Each named turn below is shown by a few rows before and after it. Which turns, in which order, take the first row of each later pair to the second? The first pair is answered.
A (before -> after):
[ 0.72  0.43 -0.60 -0.01  0.73 -0.47 -0.29  0.29 -0.24 -0.72  0.14 -1.36
 -0.85 -0.89 -0.13  0.63  0.42 -0.09  0.33  0.98  0.27 -1.29  0.16  0.13
  0.46  0.41 -0.39  0.02]  ->  [ 0.64  0.14 -0.08  0.28  0.26 -0.42 -0.59  0.28  0.21 -0.92  0.38 -0.94
 -0.79 -1.01  0.01  0.36  0.47  0.04  0.01  0.62  0.50 -1.25  0.65 -0.38
 -0.16  0.71 -0.43 -0.03]
[-1.85  0.53 -0.85 -2.00  0.88  1.21  0.34 -1.47 -1.07  1.19 -0.64 -0.54
  0.01  1.30  0.55 -0.42  1.13 -0.46 -1.42  1.45 -1.40 -1.32 -0.90  1.23
 -0.33  0.75 -0.39  0.95]  ->  [-0.56 -0.56  0.60 -0.97 -0.74  1.12 -0.68 -1.73  0.54 -0.41  0.92  0.98
 -0.15  0.95  1.09 -0.96  1.41  0.16 -2.54 -1.12 -0.29 -1.28  0.24 -0.23
 -2.03  1.48 -0.86  0.79]
[ 1.45 -0.40 -1.64  0.13 -1.54 -0.58  1.77 -0.05  0.03 -0.62  0.21 -1.27
 -0.46  0.13 -0.15  0.60  0.69 -0.20 -0.48  1.15  0.47 -0.15  0.63 -1.69
  0.73  0.35  1.51  1.50]  ->  [ 1.51 -0.39 -1.59  0.37 -1.60 -0.56  1.83 -0.05 -0.06 -0.73  0.35 -1.08
 -0.39  0.11 -0.10  0.62  0.78 -0.23 -0.42  0.89  0.46 -0.23  0.60 -1.76
  0.57  0.45  1.49  1.41]
G (before -> after):
[-2.87 -0.17 -1.27 -1.80 -1.93 -0.41  0.51 -1.63  0.83 -0.51  2.22 -0.53
  0.02  0.51  0.38  0.55 -1.14  0.45  1.37  3.14 -2.04  1.04  0.63 -0.87
 -0.53  1.17 -0.42  1.61]  ->  [-2.58  0.30  0.03 -1.66 -2.61 -0.21 -0.31 -1.25  1.41 -0.19  1.84 -0.26
  0.54 -0.05 -0.38  0.85 -1.85  0.86  1.88  3.08 -1.52  1.93  0.48 -0.77
 -0.58  0.99 -0.27  0.61]
[ 0.32  0.22  2.37  1.11 -0.97  0.03 -0.75  0.66  1.34 -0.56  0.25  1.03
  0.61 -0.27 -0.47  0.06 -0.78  1.41  0.21 -0.42  0.40  1.21  0.41 -0.27
 -0.42  0.65  0.27 -0.63]  ->  [ 0.52  0.96  1.71  0.29 -0.41  0.12  0.13 -1.31  0.02 -0.39  0.45  0.71
  0.97 -0.16  0.60 -0.73  0.34  0.93  0.05 -2.18 -0.22  0.07 -1.49 -0.28
 -0.36  0.15 -0.63  0.68]
[ 1.24 -0.41 -0.43  0.61 -0.04 -0.87  0.39  0.18 -0.26 -0.36 -0.25  0.73
  1.53 -1.42  0.02 -0.37  0.22  0.66  2.60 -0.91  1.35  0.54 -3.16 -1.86
  0.59 -0.32 -1.38  2.45]  ->  [ 0.60 -1.69 -2.52  0.90  0.44 -1.30  1.36  0.57 -0.71 -1.12  0.26  0.54
  0.34 -0.42  0.75 -0.56  0.83  0.17  1.61  0.12  0.99 -0.71 -1.56 -2.01
  0.89  0.32 -0.89  3.23]
B (before -> after):
[-0.18  1.31 -0.70 -0.70  1.13 -0.04  0.85 -1.01 -1.34  0.33 -1.03 -1.08
  0.65 -0.22 -0.40  0.27  0.16 -0.34  1.42 -0.16 -0.04  0.01 -2.42  0.68
  1.53 -1.76  0.12  0.17]  ->  [ 1.00 -0.75  1.14  1.28 -0.99 -0.44 -0.61 -0.06  1.35 -1.95  1.11  1.11
 -0.15 -0.59 -0.18  0.21  0.01  0.66 -0.23 -1.94  1.61  0.52  0.82 -1.25
 -0.68 -0.07  0.26 -0.47]
[ 0.40 -0.33 -0.77 -0.40  0.13  0.67 -0.14  2.53 -0.58  0.20 -1.41  0.42
 -1.40  0.04 -1.28  1.37 -1.76  0.16 -0.12  1.62  0.97  1.05 -0.44  0.99
 -0.53 -0.16  0.16 -0.96]  ->  [-0.26 -0.60 -0.37 -0.62 -0.47  1.70 -0.59  1.81  0.27  0.13 -0.63  1.02
 -1.27  0.47 -0.53  0.66 -1.16  0.86 -1.74  1.33  0.91  0.61 -0.01  0.94
 -2.01  1.26 -0.37 -0.44]
[ 0.99 -1.46  2.17  0.55 -0.70  1.29 -0.05  1.48  0.21  0.87 -1.14 -0.07
  0.02  0.51 -1.12  0.82 -1.61  0.08  1.11  1.91  0.66  1.46  0.25  0.47
 -1.06 -0.37 -0.11 -0.64]  ->  [-0.28 -1.06  2.13 -0.18 -0.86  2.54  0.14  0.33  0.08  1.44 -1.03  0.04
  0.44  0.99 -0.21  0.22 -0.89  0.40 -0.20  2.15  0.08  0.80  0.07  0.77
 -2.14  0.64 -0.49  0.12]
N (before -> after):
[-0.36  0.58 -0.15  0.45 -0.30  0.83  1.82  1.63  0.16 -0.54  0.54 -0.46
  0.84  3.28  0.27  0.82  0.88  1.46 -0.37  3.01 -2.06  0.80  2.24  2.08
 -1.58 -2.19 -0.57 -0.88]  ->  [-0.35  1.48  0.56  0.24 -0.27  0.99  1.38  1.40 -0.16 -0.04 -0.01 -0.57
  1.46  3.04 -0.02  0.96  0.68  1.44  0.35  2.87 -2.13  1.37  1.26  2.44
 -1.21 -2.62 -0.81 -1.00]
[-2.18  1.91  1.82 -2.52 -1.50 -0.72  0.08 -2.62 -0.49 -0.10 -0.81  0.16
  0.82 -1.12  1.50 -1.07 -0.75  2.38 -0.12 -1.37  1.78  0.78 -2.22 -0.55
 -2.26 -0.11  0.02 -0.78]  ->  [-2.34  0.41  0.84 -1.72 -1.96 -1.12  0.36 -2.36  0.19 -1.31  0.28  0.51
 -0.14 -0.34  2.26 -1.34 -0.09  2.42 -1.61 -1.48  1.94 -0.05 -0.27 -1.44
 -2.96  0.87  0.06 -0.15]
[-1.45  0.58  0.08  0.44 -0.33 -1.31  1.40 -1.67 -1.86 -0.94 -0.06  1.66
 -0.04 -0.50 -0.11 -1.09 -0.03 -0.25  0.94  0.30  1.67 -0.52 -0.77  0.05
  0.76 -0.06 -1.31 -0.94]  ->  [-1.42  0.42  0.10  0.32 -0.53 -1.36  1.37 -1.87 -1.76 -1.00  0.05  1.78
 -0.05 -0.36  0.09 -1.09  0.21 -0.17  0.70  0.13  1.72 -0.73 -0.56 -0.23
  0.62  0.02 -1.38 -0.93]
Then:
Between the rows of a pair lie two turns.
[-1.76  1.66  0.39 -0.72  0.20  2.80 -0.72 -1.22  0.27  1.56 -0.71  0.09
  0.85 -0.04  0.18  0.03  0.69  1.28 -1.02  0.52 -1.06 -0.09 -0.68  1.31
 -1.71  1.87 -0.43  0.12]  ->  [ 0.88  0.39 -0.69  1.07  1.07 -0.66  0.09  1.81 -0.45  0.07 -1.16 -0.63
 -0.51 -0.96 -1.65  1.77 -1.19 -0.02  2.48  0.50  0.05  1.13  0.14  0.47
  1.66 -0.96  1.13 -1.76] -> G then B
[ 1.28  0.23  0.88 -0.22 -0.62 -0.69  0.52 -0.93  0.04 -0.37  1.02  0.47
  0.19 -0.81  0.25 -0.31 -0.09  0.29  0.47 -3.34  0.15 -0.40 -0.96 -1.32
 -0.36 -1.02 -0.20  0.23]  ->  [-0.44 -1.42 -1.75 -0.22  0.28 -0.66  1.57 -0.42 -0.02 -0.94  1.25  0.01
 -1.05  0.54  0.86 -0.50  0.78 -0.21 -1.08 -0.92 -0.67 -1.81  1.01 -0.93
 -0.26  0.18  0.52  1.06] -> B then G
[ 1.01  1.53 -0.34  0.78  0.12 -1.36 -0.25 -0.11  0.26  1.40 -0.88 -1.10
 -0.16 -1.36  0.28  0.27 -0.98 -0.34 -0.32 -2.42 -2.25 -0.48 -0.33  1.09
  0.85 -0.86 -0.31 -0.36]  ->  [ 0.81  0.09 -1.06  1.40 -0.06 -1.49 -0.01  0.33  1.15  0.21 -0.09 -0.70
 -1.02 -0.71  0.90 -0.03 -0.63 -0.52 -1.65 -2.07 -2.05 -1.17  1.54  0.35
  0.12  0.37 -0.20 -0.05] -> G then B
[ 0.04  0.93  2.05 -0.13 -0.10 -0.08 -0.78  0.11  0.76  0.25 -0.71 -0.17
  0.97 -1.79 -1.38  0.15 -0.47  0.30  1.10 -0.01  0.17  2.31 -0.60  0.29
 -0.34 -1.22 -0.21 -1.73]  ->  [-1.19 -1.11 -2.14 -0.19  1.17 -0.77  1.75 -0.64 -0.32 -1.14  0.39 -1.09
 -1.05  0.07  0.63 -0.86  1.48 -1.03 -0.84  0.92 -1.05 -0.55  0.78 -0.14
  0.19 -0.30  0.01  0.38] -> G then G
[ 0.40 -0.49  0.28  0.31 -0.17  0.13 -0.77  0.17  0.30 -0.24  0.19  0.21
 -0.04 -0.16 -0.20 -0.56  0.20  0.35  0.25 -0.79  0.88  0.41  0.03 -1.13
 -0.93  0.16  0.11 -0.38]  ->  [ 0.31  0.11 -0.31 -0.31  0.37  0.18 -0.24 -0.51 -0.66  0.21 -0.26 -0.26
  0.26 -0.01  0.14 -0.75  0.41  0.17  0.44 -0.83  0.41 -0.21 -1.28 -0.64
 -0.48 -0.24 -0.09  0.22] -> G then B
[-0.48 -2.81 -1.08  1.46  0.31 -0.56  0.63  2.48  0.83 -2.17 -0.06  0.63
 -0.94  1.00  0.43 -0.38  0.43  0.27 -0.86  1.42  0.58 -0.74  2.99 -0.52
 -0.85  1.58  1.23 -0.61]  ->  [-1.79  1.39  2.04 -1.41  0.13  2.36 -0.76 -0.35 -0.39  1.48 -1.86  0.44
  2.38  0.33  0.13 -0.94  0.31  1.43 -0.29  0.86 -0.29  0.45 -1.52  1.48
 -1.78  1.14 -0.27 -0.28] -> G then B
[ 0.99  0.73  0.98  0.16 -0.25 -0.22 -0.59 -0.13 -0.24 -0.02 -0.32  0.47
  0.11 -0.16 -0.31  0.09 -0.62  0.53  0.40 -1.26  0.57  1.14 -2.09 -0.19
  0.19 -0.75 -0.04  0.12]  ->  [ 0.46 -0.31  0.24  0.44 -0.68  0.19 -0.50 -0.54  0.38 -0.82  0.75  1.09
 -0.53  0.57  0.46 -0.49  0.11  0.61 -1.52 -1.41  0.55  0.28 -0.47 -0.70
 -1.07  0.77 -0.32  0.64] -> B then N
[-0.18  0.39  0.24  0.61 -0.20  0.14  0.09  0.68 -0.29  0.83 -0.14 -0.39
  0.62 -0.96  0.01  0.97 -0.70  1.06  0.83  0.26 -0.33  0.15 -0.97  0.11
 -0.52 -0.01  0.21 -0.38]  ->  [-0.43 -0.30 -1.10  0.58  0.19 -0.19  0.95  0.47 -0.63  0.43  0.14 -0.70
  0.09 -0.34  0.56  0.66  0.09  0.63  0.15  0.69 -0.76 -0.83 -0.32 -0.05
 -0.50  0.21  0.25  0.21] -> G then G
[ 0.24  0.31  1.43  0.08 -0.10  0.68 -0.83 -0.10  0.46  1.05 -0.64  0.41
  1.02 -0.65 -0.52  0.83 -0.42 -0.17 -0.10  0.45  0.54  1.06 -0.37  0.25
 -0.13  0.55 -0.20 -0.78]  ->  [ 1.53 -0.21  0.84  0.50 -0.04 -0.47 -0.14 -0.15  0.09  0.02 -0.03  0.36
  0.38 -0.94 -0.24  0.75 -0.25 -0.63  0.57 -1.12  0.73  0.60 -0.54 -0.62
  0.59 -0.42 -0.35 -0.53] -> G then B
[ 0.42  0.12 -0.23  1.65 -1.11 -1.17 -0.28  1.42  0.45 -0.45  0.17  1.38
 -0.33 -0.22 -1.09  1.11  0.40  0.60  0.93  3.31  0.07  0.17  2.12 -0.70
 -0.08  0.49  2.51 -0.09]  ->  [ 0.18  0.79 -0.77  1.08 -0.31 -1.28  0.31  1.31 -0.41  0.22 -0.54  0.65
 -0.27 -0.26 -1.31  1.23  0.38  0.27  1.58  3.75 -0.62  0.09  1.05 -0.13
  0.74 -0.26  2.57  0.09] -> B then B
[-0.38 -1.85  0.11 -1.95  1.87 -0.42  1.02 -1.25  1.15 -0.01 -0.27 -0.57
  0.45  0.72  0.25 -3.24  1.53 -0.38 -3.45  0.74 -1.12  0.08  1.79  1.09
 -0.86  3.91 -0.11 -0.63]  ->  [ 1.62 -1.04  0.44 -1.41  2.86 -2.55  1.20  0.95 -0.16  0.60 -2.18 -1.86
  0.82 -0.93 -2.02 -1.35 -0.65 -1.16  0.85  1.19 -0.64  2.06  0.22  1.54
  2.36  0.47  1.02 -2.55] -> B then G
[ 0.88 -2.44 -1.45  1.90  0.44 -1.75  0.82  0.50  1.10 -2.16  1.15 -0.19
 -1.67  0.46  1.57  0.07  0.16 -0.95 -0.29 -0.81  0.89 -0.98  1.41 -0.64
  1.74 -0.73  1.72 -0.27]  ->  [ 2.26  0.25  1.75  1.12 -0.40 -0.93 -0.68 -0.83  1.02 -0.66  0.42  0.29
  0.45 -0.90  0.74  0.04 -0.41 -0.09  1.48 -3.30  1.30  0.56 -1.62 -0.44
  1.61 -2.23  0.73 -0.78] -> G then G
[-1.50  0.49 -0.72  0.39  1.42 -0.62 -0.17 -0.16 -0.28  1.76  0.89  0.49
 -1.00  0.31  0.89  0.42 -1.49 -0.09 -1.67  4.05 -0.19 -0.08  1.20  0.44
 -0.20  0.78  0.15 -0.17]  ->  [-0.21  0.23  0.47  1.24  0.70 -1.51 -1.13  0.84  0.63  1.46  1.06  1.16
 -1.01 -0.70  0.28  1.04 -2.34  0.30 -0.51  3.13  0.75  1.13  1.51 -0.21
  0.07  0.24  0.37 -1.50] -> N then B
[-2.73 -1.16  0.23  1.08 -0.37 -0.80  0.43  1.98  0.63 -0.47 -0.04  0.06
 -0.84 -0.64 -0.25 -0.30 -0.75  1.12 -1.60  1.84  1.58  0.11  2.80 -0.25
 -0.54  0.94  0.82 -1.04]  ->  [-2.31  2.01  2.73 -0.48 -0.49  0.42 -0.44 -0.05 -0.44  1.66 -1.18 -0.07
  1.61 -1.61 -0.37 -0.71 -0.86  1.86 -0.41 -0.03  1.27  0.89 -1.05  0.68
 -0.88 -0.27 -0.47 -0.72] -> G then B
[ 0.32 -1.42  3.25  1.56 -0.43  0.25 -2.26  0.58  2.40 -1.33  0.58 -0.18
 -0.35  0.32  0.88 -0.74 -0.04  1.46 -3.20  0.96  0.15 -2.02  1.06 -0.64
 -0.82  1.76  0.34 -2.06]  ->  [-0.98  0.20  0.69 -0.33  2.31  0.31 -0.29  0.41 -0.73  0.75 -1.81 -2.64
  0.05  0.87  0.33 -0.45 -0.13  0.00 -1.54  3.63 -1.74 -2.61 -1.46  1.27
  1.97  0.03  0.75 -1.27] -> B then G
[ 0.31 -1.12  1.84  0.84  1.76  1.28 -0.23  1.21  3.06  1.36  1.00  1.18
  0.37  0.63 -1.72  0.21  0.47  0.77 -0.92  0.23  1.33  0.22 -0.80 -1.17
  1.40 -1.80  0.08 -2.51]  ->  [ 0.89 -0.53  1.66  0.42  1.87  1.31  0.23 -0.30  2.51  1.28  1.31  1.24
  0.61  0.25 -0.84 -0.31  1.26  0.66 -1.10 -1.56  1.12 -0.48 -2.19 -1.49
  1.22 -2.28 -0.70 -1.59] -> G then B
[-1.07 -0.27 -0.49 -0.53  0.45  0.70  0.82  0.37 -1.26 -0.57  0.70 -1.30
 -0.45 -0.60  0.41 -0.49  0.21 -0.51 -0.24  0.89 -1.55  0.08  0.06 -0.15
  1.02  0.61  1.30  0.22]  ->  [-1.20 -0.17  0.74 -0.25 -0.27  1.15 -0.17  0.99 -0.22 -0.50  0.79 -0.85
 -0.12 -0.75  0.11 -0.20 -0.21  0.10 -0.62  1.17 -1.06  0.94  0.84 -0.12
  0.32  1.29  1.41 -0.19] -> G then B
[ 1.06  0.15  1.54  1.62 -0.13 -0.16 -1.20  0.73  1.48  0.04  0.93  0.47
 -0.49 -0.87  0.36  0.75 -1.15  1.13 -0.43 -0.47  1.95  1.05  2.03 -0.35
 -0.40  0.91  0.02 -1.92]  ->  [-1.67  1.31 -0.88 -0.60  1.69  1.41  0.37 -1.08 -0.29  1.82 -0.35 -1.02
 -0.18  0.60  1.37 -0.18  0.10  0.43 -1.69  1.90 -0.07 -0.78  0.34  1.36
 -0.17  1.49 -0.55  0.03] -> B then G
[-0.28 -0.60 -0.54  1.41  0.51 -0.30 -0.07  1.56 -0.92 -0.12  1.27  0.58
 -0.72 -0.45 -0.42  0.57 -0.48 -0.74  1.69 -2.54  0.61 -0.51 -0.27 -1.26
  0.71  0.59  0.02  0.82]  ->  [-0.40 -0.13 -0.88  0.91  0.94 -0.03  0.29  1.31 -1.60  0.49  0.73  0.06
 -0.50 -0.31 -0.35  0.52 -0.39 -0.87  1.96 -1.99  0.17 -0.81 -1.01 -0.70
  1.28  0.12  0.01  1.14] -> B then B
[ 1.51 -0.81 -0.96  1.01 -0.59 -1.21 -0.01 -0.04  0.31 -1.38  1.80  0.81
 -0.81  0.07  0.53 -0.40  0.83 -0.32 -0.50 -1.66  0.50 -1.16  0.17 -1.41
 -0.19  0.05 -0.66  0.06]  ->  [-0.72  0.94 -1.67 -1.05  0.43  0.66  0.54 -1.13 -0.84  0.89  0.39 -0.25
  0.20  0.93  0.77 -0.70  1.21 -0.17 -0.86  0.30 -0.87 -1.53 -1.60  0.34
 -0.30  0.40 -1.09  1.04] -> G then B
[-1.39  0.78  0.93 -1.07 -0.31  1.50  0.06 -0.58  1.07  0.73  0.15 -0.34
  0.21  1.03  0.69 -0.59  1.13  0.20 -0.67 -0.35 -1.02 -1.48 -0.60 -0.77
 -2.06  2.10 -1.25  0.41]  ->  [-1.53  0.44  1.68 -0.49 -0.71  1.53 -0.59  0.63  1.92  0.57 -0.11 -0.14
  0.17  0.92 -0.03  0.07  0.34  0.57 -0.51  0.54 -0.36 -0.52  0.65 -0.61
 -2.15  2.47 -0.60 -0.46] -> G then G
[-1.11  0.64 -1.91 -0.85  1.07  0.56  2.06 -2.66 -0.90  0.59  0.78 -0.89
  0.11  1.57  1.52 -1.32  2.19 -0.29 -1.41 -0.40 -1.70 -2.49 -1.04 -0.27
 -0.27  0.94 -0.90  2.48]  ->  [-0.28 -0.83 -0.73  0.54 -0.34  0.34  0.95 -1.98  1.01 -0.94  2.12  0.33
 -0.42  1.35  1.77 -1.29  2.05  0.46 -2.46 -1.55 -0.52 -2.20  1.19 -1.53
 -1.60  2.14 -0.68  1.91] -> B then B
[ 1.27  0.39  2.16  1.22 -0.92  0.71 -0.99 -0.48  1.25  0.37  1.50  1.77
 -0.41  0.67 -1.69 -0.81 -0.44  0.53 -0.18  0.32 -0.74  1.60  2.47 -0.22
  0.07  2.08 -1.25 -1.69]  ->  [ 1.51  0.10  1.23  0.91 -0.54  0.56 -0.10 -1.93  0.69 -0.13  2.40  1.75
 -0.77  1.14 -0.31 -1.74  0.90  0.16 -1.05 -1.43 -1.01  0.26  1.79 -0.81
 -0.22  2.03 -1.91 -0.54] -> G then N
[-2.00 -0.47 -2.91 -0.44  1.46  0.35  1.42  0.05 -1.50  0.25 -0.76 -1.47
 -0.39  1.08  0.94 -0.49  1.11 -0.62 -0.76  2.84 -1.80 -1.33 -0.07  0.40
  1.10 -0.40  0.39  1.18]  ->  [-0.77  1.68  1.94 -0.30 -0.20  1.37 -1.46  0.79 -0.21  1.90 -1.93 -0.55
  1.83 -0.90 -1.28  0.54 -0.74  0.90  1.41  1.80 -0.42  1.96 -1.47  0.83
  0.69 -1.54  0.35 -1.09] -> G then G
